Rows are one point carried round by a steady rotation, each followed by how many steps it has turned.
The counts run from 0 to 144.
[ -3.7  -1.9 -37.4   9.3  15.1 -17.9 -28.6  11.8  23.0 -45.3 -34.7 -49.3
  21.5  35.9 -26.3   4.1   2.5 -13.7  14.7 -20.1  -2.2  10.4   7.5  13.2
  -5.0 -10.7 -16.0   5.1  -3.1  19.3   1.4  45.9 -22.0  13.3   7.3  38.2
  10.7 -35.2 -40.8   9.6  14.7  14.6 -13.4 -18.2  15.4 -15.4 -31.7 -20.9
  11.4 -19.8   3.3 -51.7   4.4  -9.4  -8.0  -3.2 -25.0  15.2   9.4  23.2
  -6.4 -46.1  39.4 -13.6  18.9 -18.2  15.5  14.7 -55.7 -15.1   7.3  12.4
 -28.9 -20.3  50.8  10.4  23.1   4.2   5.1   8.2  36.2] -> 135
[-28.2  14.6  -7.5  -6.0  29.7 -13.5 -20.1  24.4  12.7  17.9 -48.3 -40.8
  53.0  29.2 -26.5 -26.7   6.7  22.9 -10.0 -34.1  37.9   0.6  -7.3   5.4
  -8.6   3.4 -17.7   5.0   3.6  12.0   0.5  13.1  18.4  -8.5 -12.4   3.3
  -6.8 -15.5 -23.7  23.3  -2.8  25.3 -41.4   9.3 -12.6 -42.1  12.1 -31.6
  -7.5 -13.2  11.0 -17.1  10.1   3.1 -40.5   7.9 -29.4  42.2  23.0 -31.0
  -5.8 -23.0 -23.8  17.0  38.8  -8.1  26.2   7.0   5.2 -25.3 -12.2  22.4
  15.6   0.9  44.0 -12.1  21.2  38.4  35.3  -6.3  41.2] -> 57
[-30.2  21.2 -46.8  -6.6  17.0   7.5 -21.7  13.0  23.1  14.9 -42.3 -34.6
  66.3  43.2 -13.5   8.1  15.7  11.8  39.4 -19.6   9.5 -31.2 -13.3  -1.4
 -17.7 -21.1 -15.8  23.5   2.9  50.5   2.3   2.9 -29.9  -7.8  -7.2  -7.8
  -9.1 -18.7 -42.0 -12.8  13.2  44.9 -50.0 -15.2 -14.7   0.4   9.4 -13.2
   5.5 -11.2  -4.2   1.3  13.9   8.8 -14.1   1.5 -26.3  21.8  14.4  -5.7
 -26.9 -20.8  -1.5  -7.9  25.9  -6.9  17.0   9.9  -6.7  -5.5  32.9  18.2
   8.8  11.3  24.1  -0.9  12.3   9.2  -7.5  -4.9  33.2] -> 79
[  5.7  -5.5 -58.9 -21.9  44.0  16.1   4.9 -20.0   0.1   6.6 -34.5 -54.9
  51.8   8.0 -13.4  11.5  13.6   2.8   3.6 -27.6  15.4 -29.9   5.6  -2.1
 -26.7 -16.9 -14.7  14.1 -21.1  48.1   4.3  27.0  -3.6  33.2 -23.6   7.0
   8.2 -19.2 -26.9  -6.9  46.7  28.7 -18.9  40.3  -0.7 -39.4   3.0 -20.5
  -1.6  -1.8   5.1   7.1  -6.8  11.1  -1.5  40.9 -41.6   4.7  40.9   3.8
  -7.0 -29.5  24.1   9.3   7.2  -8.4   8.9   8.4 -18.5 -11.8  11.8 -19.5
   3.4  29.1  52.9  22.9  -6.7   8.7 -39.1 -18.5  19.9] -> 128
[-24.7  -9.7  12.8   2.4  31.9 -51.0  -2.9  17.9   7.2   7.5 -22.8 -61.3
  26.1  21.8 -30.0  -3.3  -0.7  24.4  11.7  -3.8  -2.4  19.5   4.9   7.9
  15.9   7.6 -11.9   1.0   2.1   3.0 -12.5   3.9   7.5  14.0 -11.4  35.9
 -16.9 -10.9 -26.6  24.0   6.8  18.4 -33.8 -10.5  23.8 -52.6 -38.4 -40.3
  -1.5 -25.5  13.9 -28.7  14.0  15.0 -20.8  -4.0 -18.4  14.1  30.2  12.1
 -21.4 -36.4  -3.3  16.9  32.2 -13.2  47.4  -3.5  18.4 -13.8 -10.1  20.6
  14.9  -7.7  52.6  -2.8   0.9  -1.5  32.8  27.9  33.2] -> 55
[-36.7   1.6  -6.3   7.6   8.4 -41.7  -7.1   9.4  13.3  -1.6 -29.3 -45.4
  40.7  11.1 -12.6  26.5  21.5  17.0  11.0   5.0   5.0  -6.5   4.9  12.7
  17.5  -9.5 -12.4  10.9  -3.0  31.9  -2.4  -6.3 -19.1  10.6 -22.2  15.3
 -16.2 -15.6 -39.0  -0.4  13.1  52.4 -38.3  -6.8  17.4 -46.0 -32.6 -44.1
   3.3 -11.8  -1.6 -10.0 -10.7  21.1  11.8  -2.1   0.2   5.3  31.1  -0.7
 -38.4 -48.3  -1.4 -14.2   6.8  -4.2  23.7 -12.8   3.7  17.5  26.0  24.5
   3.9   7.6  32.7  27.2  23.0 -51.9   6.9   5.8  48.4] -> 121
[-34.8  -8.5 -14.6  14.7  28.7 -35.0  11.9  -9.6  10.9 -22.2 -33.5 -58.7
  30.3  16.6 -11.5  -4.0   4.6  16.0  15.6 -14.7 -21.5   0.2  19.2   4.1
  -6.5 -14.6 -14.1  25.1 -16.4  43.9 -16.4   8.4  -6.1  17.3  -1.1  10.5
  -1.1 -23.2 -34.1  10.9  36.2  22.6 -27.1 -11.3  35.4  -9.6 -28.1 -22.7
  13.5 -30.9 -12.5 -21.1  23.5   7.7 -20.2 -14.2 -42.2 -18.3  30.0  42.1
   8.5 -15.8  31.0  26.5  35.8 -35.1  28.6  22.6  -8.3 -10.1  -2.2  -1.1
  13.6  -3.9  41.7  -4.2 -11.9  11.9   5.3  17.9  21.8] -> 92
[-37.1   3.3  -7.8  -4.7  24.0 -43.5  15.8 -16.3  -3.8  -4.8 -25.1 -60.8
  18.3  12.2  -9.5  -9.5  24.4  12.1 -17.2 -15.8  24.9   7.6  13.5  10.9
 -13.7   6.1 -17.9   6.9 -20.1   4.8   2.0   1.1  16.8   4.3 -12.9   4.2
 -10.9 -12.2 -32.9  50.1  24.8   4.5   0.5  10.4  26.5 -27.1 -24.9 -10.0
 -17.3 -28.1   0.8  -9.2  11.6   3.8 -29.3  21.5 -52.3   1.5  38.0   9.7
  25.9 -25.3   8.4  -6.9  38.3 -17.9  30.7  34.1  -2.6 -37.6   7.9  -4.9
   5.0 -12.1  42.4 -15.1 -20.0  36.2  37.8  -9.0  28.4] -> 5
[-32.1   6.7 -51.5 -13.5  54.7 -24.6  -9.3 -15.2  -5.7   9.0 -43.3 -45.4
  46.2  -2.7 -29.5  -5.1  -7.3  23.1 -27.4   2.8  40.2 -30.5  13.0   9.2
  19.2 -24.7 -20.9  16.0  19.4  25.2  -2.9   1.9 -24.0 -15.7  -4.9 -15.9
 -18.8   8.5 -29.7 -11.1  17.2  23.7 -20.3  -5.4   8.3 -36.8   9.7  -8.0
   9.9 -37.4  19.3  -6.9  19.4   1.1   0.5   6.5  -6.7  12.1  18.4 -19.7
  19.2  -3.0 -34.1 -15.5  19.3 -20.9  38.0  14.8   4.9 -23.8  -1.2  12.0
   9.6  -6.5  10.9  12.4  25.4  30.8  24.5 -10.6  19.1] -> 101
[-19.3  -2.2 -58.2 -22.0  14.2 -12.5  16.1  -6.9   6.2  -7.4 -22.5 -45.9
  48.1  -3.3  -0.8  15.6   4.8  23.1  14.5  -4.9  19.9  -7.8 -11.6  -7.0
 -15.8  -3.5 -16.2  32.4 -39.9  50.8  -5.4   7.1 -11.3  30.2   3.1  11.9
  18.8 -29.6 -37.0   6.2  29.6  31.1 -14.8  27.9  31.0 -46.7 -16.4 -39.9
   0.8  21.6   5.5 -16.8  16.7  -0.8 -12.5  11.0 -27.0  26.3  42.6 -11.0
   3.0 -17.1  13.3  16.2   7.4 -19.5   9.7  -1.0  11.3   4.5  18.6 -20.3
  22.9  39.0  20.4  27.0   8.7  -9.4 -27.9 -24.7  12.0] -> 24
[-33.1  13.9 -54.6  -4.6  18.5  -6.1 -13.7   8.1  16.4  -0.2 -60.3 -11.2
  73.3   8.2 -11.4   4.6  10.8  -9.8  27.4 -26.0  18.4   5.8  -0.5   7.8
   3.8 -37.6 -21.0  26.8  24.6  41.5   0.6  11.5 -46.3  -6.7   8.2  -8.6
  -4.7 -47.8 -36.4 -17.9  34.7  26.6 -38.5 -14.3  -2.1 -16.1  -6.4 -26.2
  20.5  15.0 -14.9 -41.0 -12.2  -9.2  -2.6  -8.1 -13.6  35.2   9.2  -8.1
  -3.9 -45.9  -7.0 -17.4  19.1  -8.2  -3.5   0.3 -16.8  -2.9  -3.8  18.8
  -5.4   0.6  -6.2  16.4  37.6  17.6   1.3 -14.2  38.7] -> 118
[-53.9   5.9 -41.2 -14.5  38.5 -35.8  -0.9 -16.4 -11.7   3.4 -51.8 -43.3
  44.2   4.3 -35.3  -7.2  -4.1  11.1 -15.1  -4.3  40.4 -14.4  20.8   9.1
  12.8 -21.6 -37.4  21.8  20.9  31.0  -1.2  -5.5 -32.3 -10.2  -7.9 -24.2
 -14.5  -6.0 -39.6   4.8  23.2  23.0 -14.6  -8.7  12.6 -22.3  -0.9  -7.0
  20.8 -15.7  13.1 -37.0  17.2   9.1  -4.0  -1.9  -8.6  17.5  23.0  -4.5
  22.7  -8.9 -21.0 -18.2  25.9 -17.4  23.1  26.1  10.3 -21.2  -8.0  20.8
   5.7 -14.6   3.5  15.6  26.9  37.4  32.8 -32.1  21.4] -> 102
[-30.3  -5.5 -44.4  -8.8  19.9 -19.7   7.8 -10.1   8.0  -9.0 -46.8 -58.2
  17.3  21.0 -22.4   0.3  38.7 -13.2 -17.2 -39.1  32.8 -19.1  18.2  23.1
 -17.9 -16.7 -30.0   5.6  -0.4  12.6   8.0   6.0 -25.8 -12.9 -43.5  -0.8
  -0.3  -3.7 -25.3  18.8  23.7   9.4  -5.3  -6.4   1.7 -10.8 -14.9 -11.5
   5.8 -29.6  22.7 -15.1 -17.1  33.2   3.1  20.2 -28.7  -2.7  24.8  -5.7
  19.2 -15.4  14.7 -16.4  14.6 -19.5   2.9  21.8 -27.4 -24.8   3.9   9.2
 -22.4 -23.8  41.1  12.3  11.0  22.8   6.8 -27.6  61.4] -> 86
[-23.7   3.9 -14.0   3.3  21.9 -33.6 -13.8 -14.9 -12.0   2.7 -61.3 -16.6
  61.9 -13.6  -2.9  -5.9  37.0  24.2 -12.2 -43.5  28.4 -16.8  -5.5   8.3
 -10.3 -23.2 -22.9   4.8  -4.2  21.7 -12.2   5.1   6.3  11.2   8.1  -6.1
   6.7 -34.6 -26.5   6.5  24.7  20.0 -19.6  10.1  -6.2 -41.2 -11.8 -35.9
  -1.5  -6.4 -20.3  17.5  -3.9  -7.0 -14.4  27.8 -39.9  24.1  60.4 -21.4
   8.1 -38.8  -1.1   9.7  29.6 -14.4  18.9 -15.2  -4.3 -12.8   4.0  -8.1
  13.3 -14.1  -2.5  14.0  15.0  10.8  14.0 -32.7  27.0] -> 73
[-41.1  24.5  -4.7  12.9   2.5 -43.6 -14.1  14.9   0.4 -28.8 -41.6 -33.9
  34.2  12.8 -16.1  -4.4  -1.3 -13.6   2.8  -3.7  25.5  31.2  13.8  20.9
  12.7 -19.1 -27.0   8.2  13.2  18.9  -1.9  18.1 -16.8  -2.6  11.6  26.1
 -19.0 -30.5 -38.3  16.1   8.2  19.8 -15.7  -3.5  23.8 -36.3 -27.5 -35.1
   3.5   6.2  -6.9 -68.0  -0.6 -25.0 -19.1  -5.4   8.6  34.1  -0.6 -10.2
   2.8 -43.5  -6.3 -23.3  27.3 -11.5  15.6  -2.3 -10.0  -5.7  -2.5  23.6
  -8.5 -10.7   9.9  13.6  41.1   7.7  44.8  -2.3  49.3] -> 15
[-27.7  -0.3  -8.5   2.5  16.2 -27.4   2.5 -12.4  -7.6   5.0  -7.2 -53.3
  41.2   1.7 -19.9  -2.5   8.0   9.6 -14.0   2.2   4.8  32.1  26.4  36.3
  24.1  10.2 -45.3   8.6   2.3  37.9  14.3  33.6  21.3  27.1 -37.6  -6.3
   1.8 -30.1 -40.0   7.0  38.4  46.3 -41.3  22.4  24.0 -35.0 -23.1   2.1
  -8.9 -22.3   1.2  -8.6  -6.0   8.5  12.3  -2.6 -36.3   6.4  19.7   4.7
 -29.6 -23.0   0.4 -20.7  39.3  11.1  33.9  -6.4 -12.4 -11.6  26.5   7.7
  -5.9  18.6  57.2  13.6  13.2 -12.9  -0.3   6.1  21.4] -> 1
[  9.6  -2.7 -56.9  -6.3  53.1  -0.6 -12.4 -10.2 -15.1 -29.1 -16.5 -56.6
  24.0  -3.0 -29.3   7.5   9.6  20.0  -5.3 -15.1  39.0 -20.9   9.8  24.4
  -3.1  -0.4 -29.8  -3.3  -1.3  15.6  13.4  38.6  -6.8  16.3  15.6  27.5
  12.1 -12.8 -47.5  13.6  40.8  -4.8  -6.3  35.5  18.1 -27.5  -0.6 -12.4
  -1.2 -27.0  19.5 -16.2  18.9 -14.9  -2.5  24.3 -20.3  20.2  13.7  -7.7
   6.6 -32.2  22.9 -29.3  11.7 -14.4  22.1  22.7 -40.7 -26.2  12.7 -18.7
 -22.0   2.5  50.2  18.7   1.9  20.0  -1.3 -16.1  14.8] -> 46
[-30.1  18.6 -34.7 -30.6  14.0 -22.4  18.0 -16.9  -9.0  12.3 -20.5 -52.0
  56.3 -22.7  -6.1  20.1  22.3  18.9  16.4  -2.1  30.2  -1.0   6.1  -2.0
  -3.4 -10.2 -19.5  19.5 -15.7  42.1  -1.0 -10.0   4.6  29.3   0.4  -2.8
  -2.8 -29.0 -36.5   1.6  47.2  34.9 -20.6  39.3  21.6 -47.8 -12.4 -25.0
 -10.5  19.4  -6.2  -3.9  -0.8 -10.8  -5.7  18.7 -38.0  16.4  40.5 -12.5
 -10.9 -28.5  -1.3   2.0  15.9   5.7  14.8  -6.3  10.1  -4.5  18.2 -17.1
  20.4  33.7   9.3  25.0   4.5 -14.3 -11.0 -15.0  15.9] -> 23
[-40.7   1.6  -5.9  -0.3   6.5 -15.4  11.6  -9.8  -7.2  16.0 -19.1 -43.2
  35.7  10.4 -25.2  -6.9  19.5  -9.5  19.3   9.2   8.0  41.1  30.5  38.2
  17.3  -8.3 -52.2   2.3  11.1  31.2  17.9  13.2  -3.5  21.7 -42.0 -11.6
 -16.3 -40.7 -41.5   3.3  44.4  25.6 -41.8   7.8  23.7 -17.4 -27.8   9.2
  -0.8 -13.6  -9.9 -24.4  -4.4  20.3  15.1  -5.2 -40.4   5.4   5.6  19.8
 -20.5 -27.9  -0.4 -16.9  41.6  23.0  25.3   6.8   0.7 -15.3  12.8  21.7
 -15.2   0.5  46.7   8.2  19.3  -2.4   8.6   8.2  23.9] -> 0
[-26.4  -0.6  -8.5   4.1  23.8 -32.4 -13.2  15.3   6.4  17.7 -22.9 -45.1
  45.3  30.9 -15.6 -16.7  19.3  43.7  39.9  -9.6  17.1   2.0 -16.1  18.0
  -8.0   6.0 -30.6   2.7  -0.5  15.9  -6.0   1.1   1.0  -6.9  21.8  12.2
   4.6 -27.5 -44.0  10.1  12.0  20.0 -44.3 -12.3  11.8 -12.8 -32.1 -22.7
  -9.6 -29.5 -14.9   7.3  34.9  -2.1 -20.9  -2.2 -55.7  23.0  27.5  12.4
 -12.6 -35.2   6.7  10.9  52.8 -21.4  42.8   9.0  -3.1 -22.2  26.0   4.0
  12.7  -8.0  43.2 -24.6  -7.3   8.3  28.8   5.4  10.0] -> 94
[-35.4 -19.2 -25.9 -12.3  32.6 -16.4   3.7  10.8  22.5   0.7 -13.2 -54.3
  29.4  11.2 -25.3   5.4  -6.6  15.4  -0.3  -7.0  25.4  41.2  -8.7  11.9
  18.4  13.1 -28.1  26.7 -15.0  29.3  11.0  16.3   8.2  12.5 -28.9   7.4
   2.1 -29.2 -37.1   7.1  28.6  24.1 -37.8  18.3  29.8 -61.7 -24.1 -44.6
   1.2  13.9  30.5 -27.4   7.5  28.3  -3.9 -10.8 -20.6  29.4  20.0 -36.4
 -10.1   1.1   1.6  -1.9  25.0 -19.4  26.8  -6.4   9.0 -17.2  16.1  13.3
  12.2  36.2  55.0  24.6  18.2   6.8 -15.4 -16.4  25.4] -> 106
[ -2.7  -0.2 -47.9 -17.1  52.9  -0.5   1.6  -8.7   0.8 -10.8 -27.6 -39.8
  58.8  -3.0 -22.2 -16.9   4.4   8.8  -2.4 -20.9  28.6  14.3  -0.1  16.5
 -15.3 -11.0 -25.5  12.8   4.0  21.4   3.6  36.9   5.0  24.3  29.0  20.9
   1.8 -33.3 -41.1   6.8  50.4   1.1 -15.8  28.4   7.8 -37.4  -1.3 -22.1
   1.5   7.0  -4.9 -28.7   8.5 -28.6 -23.9  23.3 -34.0  43.3   8.8  -1.1
  19.9 -15.6   5.4  14.4  24.5 -11.1  18.3  17.1 -23.1 -41.7 -20.2 -12.5
   7.2  21.0  25.4  -0.5  -7.8  45.0  -2.3 -13.3   3.7] -> 8
[-32.6   4.5 -25.7 -18.7  32.1 -21.2   0.5  -2.7  20.3  14.6 -50.0 -58.5
  38.3  13.9 -12.9  -5.0   6.3  -0.3 -30.8 -31.6  25.9 -13.7   0.3   1.5
  -3.2 -11.0 -16.6  26.7   3.9  23.6   1.1   8.8 -11.5  -8.3 -50.2  -9.6
 -13.0   3.5 -13.0  18.1   4.1  34.4 -36.2  10.8 -12.9 -52.0   9.4 -38.5
 -11.4 -12.8  32.9 -11.6 -10.2  21.8 -10.5  15.1 -15.1  25.0  26.3 -49.1
  -0.4  -7.9 -23.3  -0.1   7.6 -14.8  23.8  -9.5   3.1 -20.7 -16.5  21.5
   8.8   5.5  36.0  18.8  25.6  23.0  12.6 -27.9  53.1] -> 19
[-17.6  -0.2 -48.0   3.4  18.8 -12.2 -22.3   0.6  -5.1 -24.2 -23.6 -25.4
  54.7   7.3 -12.0   9.9  20.5  31.9  29.2 -12.8  24.6   1.4 -15.6  28.7
  -4.6  -7.4 -36.4   5.7  -1.4  31.6   9.6  20.8  -5.9   4.0  40.2  14.9
  20.1 -47.4 -62.1 -13.0  38.8  18.0 -29.5  -5.6  21.6  -8.6 -25.0 -11.7
   6.9  -3.7 -14.1  -9.2  21.5 -13.6  -0.6   1.8 -46.1  23.5  20.9  12.6
 -13.6 -40.9  23.8 -15.4  47.5 -10.4  20.4  14.1 -21.8  -4.6  37.2  -7.4
  -8.2 -13.2  21.1   6.4  10.5   3.0  -0.6  -5.7   4.6] -> 133
[-41.4  20.1  -8.1   1.8  14.4 -30.0  -4.7   0.1   1.0   6.0 -21.0 -38.5
  40.7  -5.3   1.0  -8.2  30.8  10.9 -19.0 -22.5   5.4  26.2  20.7  21.8
   3.8  10.5 -14.7  14.8 -24.3  18.9   8.7  12.5  16.5 -14.9   1.1 -13.3
 -28.6 -36.6 -30.9  17.0  18.8  27.9 -46.9  31.9  21.4 -23.2 -26.7 -39.6
 -23.8 -11.5 -29.5  18.3 -14.1 -19.2 -18.5  39.9 -47.7  38.6   8.3 -20.8
  -7.9 -39.6 -14.4   4.9  46.3  -8.8  22.8   3.4  -0.9 -16.7   4.3 -10.8
  18.6  17.6  23.2   0.0  -5.4  13.7  33.7 -11.0  21.3] -> 110
[ -5.3  14.4 -45.6  18.5  22.6  -4.2 -41.0   9.9  17.5 -35.0 -38.1 -22.9
  50.6   8.7   2.2  11.1  20.0 -12.8 -15.9 -33.2   7.8  -0.5  -0.1  21.6
  -9.2 -27.6 -10.4   8.6  -3.7  28.1  14.7  43.2 -17.3  -2.2  19.6  17.9
  -4.3 -41.5 -43.7  -6.8  15.2  31.1 -33.4   9.5   2.6 -29.3 -17.0 -24.5
  -1.2  -4.4 -25.9  -3.6 -21.5 -22.3  -1.0  32.1 -18.6  31.1   7.9 -13.2
 -12.7 -48.5  20.2 -26.0  20.4 -15.0   4.3  12.1 -40.1  -4.6  15.8   5.5
 -15.1  -0.4  19.9  27.1  29.5   3.5   7.0 -15.3  17.8] -> 30
[ -6.9 -14.9 -58.0  -7.4  59.2 -19.8   5.5 -13.9  10.8 -17.5 -19.4 -71.3
  18.4  16.9 -27.9 -12.7  15.4  -8.2  -5.7 -24.8  15.4 -15.9  24.2  23.9
  -2.0 -11.0  -9.0  19.8  -6.4  14.5   6.5   3.2 -28.7   2.3  -6.9   9.7
 -13.4  -9.1 -42.7  -7.3  35.9   0.2 -12.7  -5.6  20.3  -1.9 -19.6 -21.8
  25.6 -38.5   8.9 -20.5  -9.4  14.2  -1.7  17.0 -36.2  -0.8   6.2  19.4
  16.9 -16.8  16.9 -10.1   0.6 -25.9  23.0  49.2 -22.0 -40.7 -29.6   5.6
  -3.6  -6.4  37.7   9.0 -12.7  43.4   4.9  -8.1  30.2] -> 48
[ -4.6   2.0 -29.8 -20.6  21.0   1.6  12.4 -14.8  -9.7  13.8 -34.4 -51.7
  56.8  -8.9 -12.6   7.9  33.0   6.8   2.7 -26.9  32.6  -7.0  16.3  23.0
 -17.0  -8.5 -10.8   7.6  -8.4  22.1   6.6   7.3  -4.6  47.6 -25.2   6.6
   5.2 -23.5 -32.6   8.8  46.0  21.1 -17.9  46.3   5.0 -46.3   2.7 -17.7
 -23.4  -2.9   1.9   5.1 -14.4  11.9  -1.1  41.7 -49.5   7.6  29.2  -1.6
 -10.4 -49.9  13.5  11.1  14.4   9.3  19.6   4.9 -13.7 -15.0  16.6 -15.1
  -1.1  27.2  46.4  22.1  -3.8  -8.0 -29.9 -12.6  28.2] -> 127
[-20.0  16.0 -26.2   3.2  18.8 -31.9  -9.2  -4.7  -4.0 -17.1 -23.0 -39.1
  55.9  -9.7  -0.4   4.5  26.6  16.5 -23.3 -21.5  13.8   9.3   8.7  12.9
 -10.0  -4.3 -14.8  10.9 -27.1  27.4  -5.5  28.6  28.3  -0.9  21.2   8.4
 -16.6 -33.5 -30.2  20.9  20.1  24.0 -33.3  40.3   3.9 -46.2 -12.3 -40.3
 -16.1   7.7 -21.1  15.4  -9.9 -36.8 -20.0  34.8 -29.6  41.7  22.5 -17.0
  -5.7 -36.2  -5.9  -3.8  43.1  -5.8  28.9   1.7 -11.8 -16.8   7.1 -24.6
  17.5  16.7  12.7   7.3  -2.2   7.3  13.1 -19.5  11.5] -> 111
[-36.5 -17.7 -20.5 -18.9  22.0 -28.7  18.1 -12.6 -13.8  14.0 -14.7 -61.2
  27.6 -10.2 -34.5   6.2  -2.3  19.3  13.3  12.9  28.4  42.4   7.4  23.1
  35.1  -5.6 -28.1  20.7  -5.7  19.4  10.2  -1.8   4.7  21.5 -20.0  19.9
   5.0 -20.9 -41.4  -3.5  46.1  13.2 -25.5  18.2  45.5 -53.7 -28.1 -27.8
   4.6  24.1  19.7 -39.9  14.4  22.9   8.0  -8.7 -16.8  25.6  14.7 -17.2
  -8.4 -22.7 -12.0  -7.1  16.3   3.3  27.5  -2.0  15.6 -23.4  15.6  19.2
   5.9  19.8  31.8  21.6   8.4  -7.9  -2.5 -12.2  18.5] -> 105
